(in the rows, 128 means zero)
Where one turn sends some rows of the set: a few examples, then the rows asked:
j_38: [114 110 112 146 146 121 161 134 103 169 116 123 133 149 120 165 152  99
 103 133 146 127 150 105 131]
j_780: [143  84 113 136 151 129 132 107 120 108 108 119 132 113 127 136 133  94
 176 119 152 156 152 104 157]
j_503: [138  89  95 131 147 129 156 134 127 108 124 111 132 100 135 158 110  98
 131 147 158 104 117 144 164]
j_395: [142 128  93 172 159 112 168 100 110 115 117 126 137 113 129 181 144 106
  93 157 149 150 142 113 135]
j_246: [135  85 127 140 171 126 138 136 124 124 118  97 131  92 127 152 126  88
 140 140 162 105 151  96 140]
j_836: [144 113  91 168 170 130 130 111 112  84 140 120  97 122 116 146 153 127
 126 123 171 129 118 112 128]
j_425: [158 115 116 126 119 117 142 112 118 161 112  87 142 135 143 181 137  99
 133 159 156 137 164 104 131]
j_655: [163 105 134 150 161 129 124 124 113 110 130 132 112 169 124 158 147 121
  98 126 148 141 138 112 165]
j_284: [146  72  79 134 146 113 165 128 109  97 147 105 134 133 163 156 132  94
 134 140 161 136 126 139 122]
j_835: [171 111 113 129 125 138 117  89 124  81 131 120 121 114 121 139 135 124
 143 142 141 145 109 123 135]
j_902: [150 117 112 130 130 104 151  97 117  96 141 144 158 131 138 149 153 113
  96 128 153 129 143  93 117]
j_615: [138  86 115 150 151 123 115 116 108 128 139 122 136 155 135 156 148  77
 107 121 158 154 155 131  93]
j_816: [130 112 114 133 129 107 155 127 114 119 128 117 105 141 154 193 138 118
 125 107 145 165 142  92 117]
j_231: [156 106 119 140 149 153 161  99  94 120 132  87  99 141 132 168 141 129
 108 141 153 146 168 136 148]
j_772: [164 105 105 118 131 146 150 133 109 108 107 115 104 132 137 136 156 128
 133 132 181 174 132 101 115]
j_234: [143 139  79 138 133  98 126 136 123 117 114 121 147 117 145 158 144 111
 142 129 170 126 109  99 116]
j_942: [134 131 110 122 106 134 152 123 123 139  95 133 114 108 138 160 158 117
 100 155 163 135 119 137 125]
j_201: [111 117 116 120 148 137 147 130 105 125  95 120 156 112 131 129 144 119
 143 122 149 148 162 142 132]
j_327: [127 110  91 126 114 131 152 101 112 139 121 106 140  98 125 146 142 100
 155 142 141 140 126 105  95]
j_590: [133  91 100 135 126 109 148  81 125 107 126 136 133 117 110 144 127  71
 132 124 152 110 139 125 151]
j_296: [156 106 111 137 136 105 149 109 139 115 107 123 119 130  83 155 142 107
 128 161 169 144 140  76 117]
j_584: [139 121 131 133 157  98 140 125  99 105 109  95 136 130 135 144 150 102
  99 160 137 112 148 157 116]
j_32: [160  78 112 156 159  97 128 109 117 100 136  97 122 145 134 155 150  86
 125 174 147 132 133 141 113]
j_409: [147 112 140 129 175 122 132 152  94 107 103  85 132 116 158 146 136 105
 128 129 146 137 155 119 132]
j_824: [129 109 135 150 158 134 102 122 123 135 103 122 138 133 104 147 144 102
 117 154 145 142 149 159 126]
j_745: [152 103  98 132 128 120 133 109 105  97 131 132 129 151 145 158 121  79
 107 107 147 147 125 157 144]
j_411: [137 106 110 140 140 158 131 133 103 150 107  96  97 134 117 155 133 115
 151 136 134 152 117 135 147]
j_168: [136 133 114 120 126 111 162 117 123  95 114 122 101 141  97 168 122 138
 109 128 145 131 129 128 146]
j_7: [153 119 112 113 121 134 112 122 121 129 124  87 106 138 122 144 140 127
 150 132 171  99 131 129 136]
j_132: [135  94 134 153 129 131 120 104 136 139 127 118  75 124 121 180 159 108
 122 145 157 132 132 108 124]

j_7 -> j_234
j_615 -> j_824
j_296 -> j_168
Now find these:
j_38 -> j_411
j_246 -> j_503

